Each row below has a hidden score, from 0 to 30, with 15 about the middle. What is it? The score is a weighted sum of the row's numbers plus the product of two more (or one squared), each taken from its middle value.
[ 1.4 -0.4 -1.1  0.5 -1.0  0.9  1.2  0.5 -1.2  0.0 -1.8 -0.4 -0.9 -0.9
 -0.9  0.0] >> 14
[ 1.6 -1.3  0.1  1.3 -1.5  1.3  1.5  1.1  1.3  0.2 -0.2 -1.9 -0.4 -0.5
  1.1  1.6] >> 14
[-0.4 -0.9  2.4 -0.9  1.3 -0.5  0.1 -1.7  0.6  1.2  1.5 -1.1  0.4  1.7
  0.8 -0.4] >> 13
[-0.8  0.7  0.4  0.0  1.1 -0.7  0.0  0.5  0.7 -0.2  0.4  1.1  0.8  0.1
  0.6  0.2] >> 14
[-0.5 -0.6 -0.3  1.2  1.6  0.0  1.7  0.5 -1.1  0.3 -1.3  0.2  0.2  0.9
 -1.2 -0.3] >> 10
[-0.5 -0.7  1.4 -0.6  0.7 -0.4  1.2 -2.0 -0.6  1.5  0.8 -1.7 -0.5  1.8
  0.0 -0.6] >> 17
[-0.5 -0.6  0.0 -0.2  0.3 -0.4 -0.1 -0.8 -0.1  0.4  0.3  0.1  0.4  0.2
 -0.6 -0.9] >> 13
[ 0.9 -0.5  0.3  0.3 -0.9  0.6  0.1  0.1  0.0 -0.1  0.1 -1.5 -1.0  0.2
  0.4  0.7] >> 15
[ 1.5 -1.3  0.3  1.4 -0.6  0.6  0.8  1.4  0.2  0.6 -0.1 -1.1 -1.0  0.4
  0.8  0.3] >> 14
[-0.6  0.3  0.1  1.2  1.5 -0.4  2.0 -0.4 -0.6 -0.1 -1.5  0.9  0.7 -0.1
 -1.4  0.8] >> 27
[ 2.0 -0.9 -1.5  1.5 -1.8  1.2  1.0  1.7 -0.9  0.2 -1.5  0.0 -1.1 -0.9
  0.0  0.5] >> 15
[ 1.6 -1.7  0.3  1.3 -0.7  1.1  1.3  1.7  0.7  0.6 -0.2 -0.8 -0.8  0.2
  0.8  1.1] >> 15
[-1.1 -0.6  1.3  0.6  1.9 -0.7 -0.9  1.3  0.9  1.3  2.0  0.5  0.0  1.6
  1.3  0.2] >> 12
[-0.2  0.1  0.9 -1.6 -1.1  0.3 -0.4 -1.1 -0.2 -0.1  0.5 -0.6  0.0 -0.5
  0.2  0.0] >> 17
[ 0.8 -0.6 -0.5 -0.1 -0.3  0.3  0.5  0.1 -0.7  0.5 -0.3 -0.8 -0.2  0.0
 -0.4 -0.1] >> 19
[-1.2  2.4 -0.1 -1.3 -0.5 -0.3 -2.0 -0.2  0.6 -1.4  0.5  1.0  1.0 -1.2
  0.4  0.4] >> 22
[-0.7  0.4  1.4 -0.4  0.3 -0.5 -1.0 -0.5  0.1  0.4  1.8 -0.8  0.3  0.8
  1.2 -0.4] >> 20
[-0.5  0.0  1.2 -0.3  1.0 -0.6  0.0 -0.6  0.2  0.2  0.9 -0.1  0.3  0.8
  0.6 -0.1] >> 15
[ 1.0  0.5 -1.0  0.0 -1.0  0.5  0.6 -0.6 -0.5 -0.7 -2.1 -0.6  0.1 -1.9
 -1.6  0.8] >> 16
[ 0.0 -0.9  1.4 -0.6  0.2 -0.5  0.7 -1.5 -0.1  1.4  0.8 -1.1  0.2  1.4
  0.1  0.2] >> 13
[-0.8  0.2  0.9 -1.2  0.6 -1.0 -0.3 -1.6  0.2  0.0  1.1 -0.3  0.5  0.7
  0.1 -0.7] >> 12
[ 0.1  0.2 -0.8 -0.6  0.0 -0.6  0.6 -0.7 -0.3 -1.1 -0.8  0.0  0.3 -1.4
 -1.2 -1.2] >> 13
[-0.5 -0.1  0.4  0.9  1.2  0.0  0.2  0.2 -0.1  0.4  0.2  0.3  0.3  1.0
  0.3  0.7] >> 12
[-0.1 -1.2  1.0 -0.4  0.1 -0.2  0.7 -1.1  0.5  2.1  0.7 -0.9 -0.4  1.6
  0.5 -0.1] >> 14
[ 0.6 -0.6 -0.2 -0.1 -0.9  0.2  0.7 -0.3  0.0  0.8 -0.5 -0.3 -0.1 -0.4
 -0.1  0.0] >> 13
[ 1.3 -1.0 -0.5  1.0 -0.9  1.2  0.6  1.2 -0.1  0.9 -0.4 -0.6 -1.3  0.6
  0.1  0.1] >> 15
[ 0.2 -0.6  1.3 -1.2 -0.5 -0.4 -0.5 -0.9  0.7  0.4  1.5 -0.9 -0.6  0.8
  1.5 -0.3] >> 18
[ 1.0 -0.7 -1.7  0.7 -1.0  0.9  0.7  0.7 -1.4  0.5 -1.3 -0.3 -0.7 -0.4
 -0.9 -0.8] >> 19
[-0.7  1.4 -0.6 -0.6  0.9 -0.4 -1.1  0.3 -0.2 -0.8 -0.3  0.5  0.0 -0.5
 -0.6 -0.7] >> 17
[-0.8  0.5  0.2 -0.3  0.5 -0.4 -1.2  1.0  0.8  0.1  1.3  0.6  0.0  0.0
  1.9 -0.7] >> 17
[-0.3 -0.1  0.6  0.7  0.9  0.1  0.3  0.1  0.6  0.8  0.7 -0.4  0.4  1.1
  0.8  1.0] >> 12
[-0.1 -0.8 -1.4 -1.2 -2.6 -1.0  0.5 -1.7  0.5 -0.4 -1.2  0.6  0.2 -2.0
 -1.7 -1.1] >> 18
[ 0.1  0.8 -0.3 -0.8 -0.3  0.1 -0.8  0.2 -0.7 -0.8 -0.3  0.2 -0.5 -0.6
 -0.4 -0.8] >> 17
[ 0.0 -1.5  1.0 -0.4  0.4 -0.6  0.7 -0.9  0.1  1.3  0.7 -0.9 -0.4  1.2
  0.1 -0.1] >> 15
[ 0.4 -0.6 -0.2  0.3 -0.2  1.3  1.1  1.8  0.2  0.3 -0.7 -0.2 -0.8  0.6
  0.7 -0.3] >> 13
[ 1.0 -1.2  0.4  0.4 -0.9  0.6  0.6  0.1  0.3  0.7  0.5 -0.3 -0.5  0.3
  0.9  0.4] >> 20
[-0.9  1.2  0.5  0.1  1.5 -0.5 -0.1 -0.8 -0.2 -0.1  0.0  0.5  0.9  0.4
 -0.6  0.6] >> 12
[-0.1  0.6 -1.2 -0.6 -1.0  0.5  0.1 -0.2 -0.3 -0.1 -0.5 -0.8 -0.4 -0.2
 -0.5 -0.4] >> 21
[-1.8  1.2  1.1  3.1  3.0  0.1  0.4  3.2  0.5 -0.2  0.7  1.5  0.6  2.4
  1.5  1.5] >> 13
[-0.6 -1.4  1.5 -0.2 -0.1 -0.1  0.4 -1.4  0.2  0.7  0.5 -0.6 -0.1  1.1
 -0.6 -0.4] >> 14
[ 0.6 -0.7  0.8 -0.2 -0.5  0.2 -0.6 -0.1  0.0  0.1  0.9 -0.6 -0.6  0.7
  0.7  0.6] >> 15
[ 1.0 -0.8 -0.1  0.4 -0.7  1.1  0.9  0.4 -0.3  0.8 -0.4 -0.8 -0.9  0.2
  0.3  0.4] >> 15
[ 1.5 -1.3 -0.5  1.5 -0.2  1.0  2.1  0.9 -1.0  1.0 -0.4 -0.6 -0.6  0.4
  0.0  0.7] >> 16
[ 0.7 -1.4  0.0  0.4 -0.7  0.0  0.0  1.3  0.6  0.7  0.5 -0.5 -0.9  0.2
  1.6 -0.4] >> 19
[ 1.2 -0.5 -0.8  1.1 -0.9  1.5  0.3  2.0 -0.3  0.1 -0.2 -0.3 -0.9 -0.6
  1.0  0.7] >> 16
[-1.1  1.0 -0.9 -1.6  0.7 -1.4 -1.3 -0.1  0.4 -1.0  0.2  0.2  0.8 -0.9
 -0.6 -2.0] >> 25
[ 0.8 -0.7 -0.3  0.0 -0.5  0.7  0.3  0.6  0.2  1.1  0.2 -0.4 -0.4  0.2
 -0.1 -0.1] >> 19
[-0.5  0.0  0.9 -0.2  0.2 -0.7 -1.2 -0.6  0.6  0.5  1.3 -0.6 -0.4  0.2
  0.7  0.5] >> 15
[-1.1  1.0 -2.2 -2.2 -0.3 -1.7 -1.7 -1.2 -0.6 -2.0 -1.2  1.7  0.2 -1.7
 -1.9 -2.2] >> 10
[-0.1  0.2 -0.9 -0.2 -0.2 -0.4 -1.4  0.4 -0.3  0.1  0.3  0.6  0.1 -0.2
 -0.2 -0.1] >> 24
[-0.2 -0.1  0.2 -0.2  0.2 -0.1 -0.1  0.1  0.2 -0.1  0.3  0.4 -0.1  0.0
  0.0  0.4] >> 14
[-0.5 -0.4  1.7 -0.3  0.7 -0.3 -0.4 -0.8  0.5  0.6  1.2 -0.5  0.5  1.2
  0.9  0.5] >> 13
[-0.1 -0.2  0.9  1.6  1.1  0.1  0.9  1.0 -0.5  1.1  0.5  0.0 -0.3  1.3
  0.8  0.2] >> 18
[ 0.5 -0.2 -0.4  0.2  0.0  0.4  0.7 -0.9 -0.5 -0.1 -1.1 -0.5 -0.2  0.1
 -0.9 -0.4] >> 12
[ 0.3  0.0  0.3 -0.3  0.1  0.2  1.4 -0.4 -0.4  0.4 -0.9 -0.9  0.6 -0.6
 -0.4 -0.7] >> 15
[-0.8  0.1  0.1 -0.8 -0.2 -0.8 -1.4 -1.0 -0.2 -0.5  0.7  0.0  0.3  0.0
 -0.1 -0.3] >> 16
[-0.4 -1.4  2.1 -0.7  0.5 -0.7 -0.3 -1.3  0.6  1.3  2.5 -1.4 -0.3  2.1
  1.3  0.2] >> 15
[-0.6  1.1  0.5 -0.4  0.4 -0.2 -1.1 -0.3  0.9 -2.1  0.5  1.1  0.5 -0.8
  0.6  0.2] >> 24
[ 0.4 -0.5  1.8  2.3  0.6  0.0  1.0  1.5  0.4  0.7  0.6 -0.3 -0.1  1.6
  1.3  0.9] >> 15
[ 0.8  0.5 -1.2  0.1 -1.3  0.5 -0.8  0.8  0.6 -1.1 -0.2  0.7  0.2 -1.4
  0.5  0.1] >> 14
[-0.9  0.1  0.0 -1.0  0.6 -1.0 -0.9 -1.8 -0.1 -0.3  0.5  0.3  0.6  0.0
 -1.1 -0.9] >> 13
[ 1.2 -0.8  0.2  0.3 -0.9  1.0  0.7  0.3 -0.3  0.2  0.2 -0.9 -0.8  0.1
  0.1  0.4] >> 15
[-3.0  2.4 -0.6  0.2  2.9 -1.4 -1.2  1.0 -0.3 -1.5 -0.7  2.9  1.5  0.4
 -0.2 -0.3] >> 8
[-0.6  0.0  0.1  0.2  0.1  0.1 -0.3  0.1  0.0  0.0  0.0 -0.1 -0.1  0.2
  0.4 -0.6] >> 14
[ 1.3 -1.1  0.2  0.6 -1.8  1.0 -0.4  1.2 -0.2  0.5  0.5 -0.3 -0.7  0.2
  0.8  0.8] >> 21
[ 1.5 -1.8  0.1  1.5 -0.5  1.7  1.2  1.1 -0.4  1.8 -0.7 -0.6 -1.0  0.5
  0.9  1.0] >> 18
[-0.2  0.3  1.6 -0.7  0.3 -0.5 -1.6  0.2  1.6 -0.2  2.7 -0.3  0.0  0.8
  2.0  0.5] >> 14
[ 0.0 -0.5 -0.8 -0.1  0.0 -0.4 -0.1  0.1 -0.2  0.1 -0.2  0.6 -0.3 -0.4
 -0.6 -0.9] >> 13
[-0.3  0.4  0.9 -0.8  0.3 -0.3 -0.8  0.3  0.3 -0.4  1.1  0.5  0.5 -0.6
  0.9  0.4] >> 15
[ 0.6 -1.3  1.2  0.6  1.0  0.3  1.8 -0.1 -0.5  1.3  0.1 -0.9 -0.8  1.2
  0.3 -0.3] >> 27
[ 0.1 -0.2  0.3  0.0  0.0  0.1  0.7 -0.4  0.0 -0.1  0.3 -0.5 -0.5  0.0
 -0.1 -0.4] >> 21
[ 0.0  0.2  0.7 -1.1 -1.2 -1.2 -1.2 -0.9  0.2 -0.7  0.5 -0.1  0.1  0.2
  0.4 -0.1] >> 15
[-0.3  1.3 -1.4  0.1  0.7 -0.1  0.5  0.1 -1.2 -1.2 -1.7  0.6  0.7 -0.9
 -1.8  0.1] >> 16
[ 1.3 -0.5 -1.8  0.8 -1.8  1.2  1.4  0.7 -0.6 -0.2 -1.7 -0.3 -0.6 -1.5
 -0.4  0.2] >> 17
[-1.6 -0.1  0.9  1.0  1.9 -0.3 -0.3  1.1  0.1  0.0  0.8  0.9  0.6  1.1
  0.9  0.2] >> 15
[ 0.1 -0.5  1.9  0.9  1.0  0.0 -0.9  0.8  0.8  1.3  2.0 -0.6 -0.3  1.7
  2.0  1.2] >> 15
[-0.1  0.5 -1.1 -0.2  0.1 -0.3  0.3 -0.1 -0.4 -0.7 -0.8  0.6  0.6 -1.0
 -0.5  0.0] >> 11
[ 0.8 -0.5 -0.6 -0.2 -0.7  0.8  0.6 -0.1 -0.7 -0.1 -1.2 -0.9 -1.1  0.1
 -0.3 -0.6] >> 14
[ 1.7 -1.7  0.1  1.3 -0.7  1.1  1.8  1.1 -0.1  1.1 -0.9 -1.4 -0.5  0.0
 -0.3  0.9] >> 15
[-0.3 -1.3  1.9 -0.8  0.7 -0.3  0.2 -1.4  0.1  2.1  1.8 -1.5 -0.5  2.3
  0.7 -0.4] >> 15
[ 1.9 -1.9  0.2  0.8 -0.6  1.2  0.6  1.4 -0.1  0.3  0.0 -1.0 -1.3 -0.1
  1.0  0.8] >> 19
[-1.4  1.8 -1.2 -3.2 -0.3 -1.4 -2.9 -2.2  0.5 -2.1  0.7  1.3  0.8 -2.2
 -0.5 -1.6] >> 13
[-0.5  1.0 -1.0 -1.5  0.2 -0.4 -0.1 -1.4  0.0 -1.3 -0.7 -0.1  0.2 -1.6
 -0.9 -1.0] >> 15
[ 0.7 -0.8 -0.6  0.7 -0.8  0.8  1.7  0.0 -0.4  0.3 -1.5 -1.3 -1.0 -0.3
 -0.5  0.7] >> 19
[ 0.6 -1.3 -0.8  1.2  0.2 -0.1  1.3  1.0 -0.5  0.9 -0.8 -0.2 -0.5  0.2
 -0.2 -0.7] >> 14
[-1.1  1.7  0.8  2.6  2.7  0.7  0.3  2.3  0.7 -1.0 -0.1  2.2  1.3  0.8
  1.4  2.2] >> 21
[-1.3  0.9  0.6  1.9  2.3  0.1  0.5  1.9  0.0 -0.2  0.8  1.5  0.9  0.9
  0.8  1.2] >> 17
[ 0.2 -1.2  1.5  2.0  1.1  0.6  1.5  1.2  0.4  1.2  0.9 -1.1 -0.6  1.3
  0.8  1.3] >> 22
[ 0.7  0.2 -0.6 -0.1 -0.8  0.2  0.2 -0.7  0.6 -0.4 -0.5 -0.3  0.4 -1.0
 -0.2  0.3] >> 12
[-1.2  2.2 -1.9 -1.0  0.1 -1.3 -1.0 -0.6 -0.9 -2.3 -1.6  2.4  1.1 -1.6
 -2.1 -1.2] >> 11
[-1.4  0.3  0.4  0.1  1.3 -0.5  0.5 -0.1 -0.6  0.9 -0.4  0.7  0.7  1.1
 -0.9 -0.3] >> 13
[ 0.3 -0.9 -0.4  0.1  0.0  0.3  0.3  0.2 -0.7  1.0 -0.1 -0.3 -1.1  0.6
 -0.3 -0.3] >> 14
[ 1.7 -1.7  0.1  1.1 -0.7  1.2  1.1  1.2  0.3  0.9 -0.3 -1.5 -0.8  0.1
  0.4  1.5] >> 14
[ 1.8 -1.3  0.6  1.5 -0.9  1.5  1.5  0.9 -0.4  0.8 -0.7 -1.0 -0.4  0.3
  0.7  1.3] >> 15
[-1.1  1.6 -2.1 -2.6 -0.1 -1.9 -2.0 -1.6  0.1 -2.6 -0.8  1.0  0.8 -1.8
 -2.1 -1.5] >> 18
[ 1.1 -0.7 -1.1  0.4 -0.5  0.8  0.5  0.1 -0.8  0.3 -1.2 -0.3  0.1 -1.1
 -1.0 -0.4] >> 19
[-1.0  0.4 -0.4 -0.9  1.1 -0.6 -0.3 -0.5  0.4  0.9  0.7  0.1  0.0  0.6
  0.0 -0.7] >> 11
[ 1.0 -1.7  1.1  1.7 -0.3  1.1  1.1  1.8  0.6  1.6  0.5 -1.3 -0.7  1.3
  2.2  1.2] >> 16
[ 1.5 -1.0 -0.8  1.5 -1.6  1.7  0.7  2.0 -0.2  0.7 -0.8 -0.6 -0.5 -0.2
  1.0  0.4] >> 19
[ 2.0 -1.0 -0.9  1.5 -1.6  1.2  1.3  2.0 -0.2  0.2 -1.2 -1.6 -1.0 -0.1
 -0.3  0.3] >> 28
[-2.3  2.4 -0.7 -0.7  1.5 -0.9 -0.9 -0.5 -0.2 -2.3 -0.7  2.3  1.8 -0.7
 -1.6 -0.5] >> 10
[ 0.4 -0.9  1.5 -0.3  0.3 -0.3  0.7 -1.3 -0.1  1.4  0.6 -1.0 -0.9  1.3
  0.1  0.3] >> 20
[-1.0  1.3  0.1  0.2  0.2 -1.2 -0.4  0.1  0.3 -1.5  0.2  1.6  1.3 -0.5
 -0.1 -0.1] >> 11
[ 0.4  1.4  0.4 -0.3 -0.6  0.8 -1.1 -0.2  0.4 -1.2  0.2 -0.3  0.1 -0.9
  0.5  1.3] >> 19
[ 0.5 -0.3  0.0  0.3 -1.1  0.4  0.7 -0.5 -0.4  0.3 -0.6 -0.7  0.0 -0.1
 -0.1 -0.4] >> 15
[-0.6  0.1  0.5 -0.1  1.1 -0.5  0.5 -1.5 -0.1 -0.5 -0.7 -0.3  1.2 -1.0
 -2.1  0.2] >> 13
[ 1.2 -1.5  0.2  1.0 -0.9  1.1  2.0  1.0 -0.5  1.7 -0.6 -0.9 -1.4  0.6
  0.8  0.0] >> 27
[-0.3  0.9  0.0  0.1  0.3 -0.1 -0.5 -0.2  0.7 -0.1  0.4  0.4  0.5 -0.2
  0.6  0.0] >> 13
[-2.2  2.4 -0.1  2.2  3.0  0.2  0.6  1.9 -0.5 -1.6 -0.5  2.5  2.1  1.1
 -0.4  1.3] >> 8
[ 0.8  0.0 -0.5  0.0 -0.7  0.4  0.0  0.0  0.7 -0.9  0.0 -0.6 -0.2 -0.9
  0.3  0.2] >> 14
[-2.3  2.6 -0.2  0.3  2.4 -0.5 -0.3  0.5  0.8 -1.9  0.3  2.8  2.0 -0.5
 -0.1  0.1] >> 16
[ 1.5 -1.1  0.6  1.4 -1.0  1.4  1.1  1.3 -0.2  1.6 -0.4 -1.2 -0.9  1.2
  0.6  0.5] >> 22
[-0.4  0.4  0.9  0.7  0.5  0.1  0.5 -0.3 -0.1  0.1 -0.6  0.5  0.4  0.6
 -0.5  1.4] >> 12
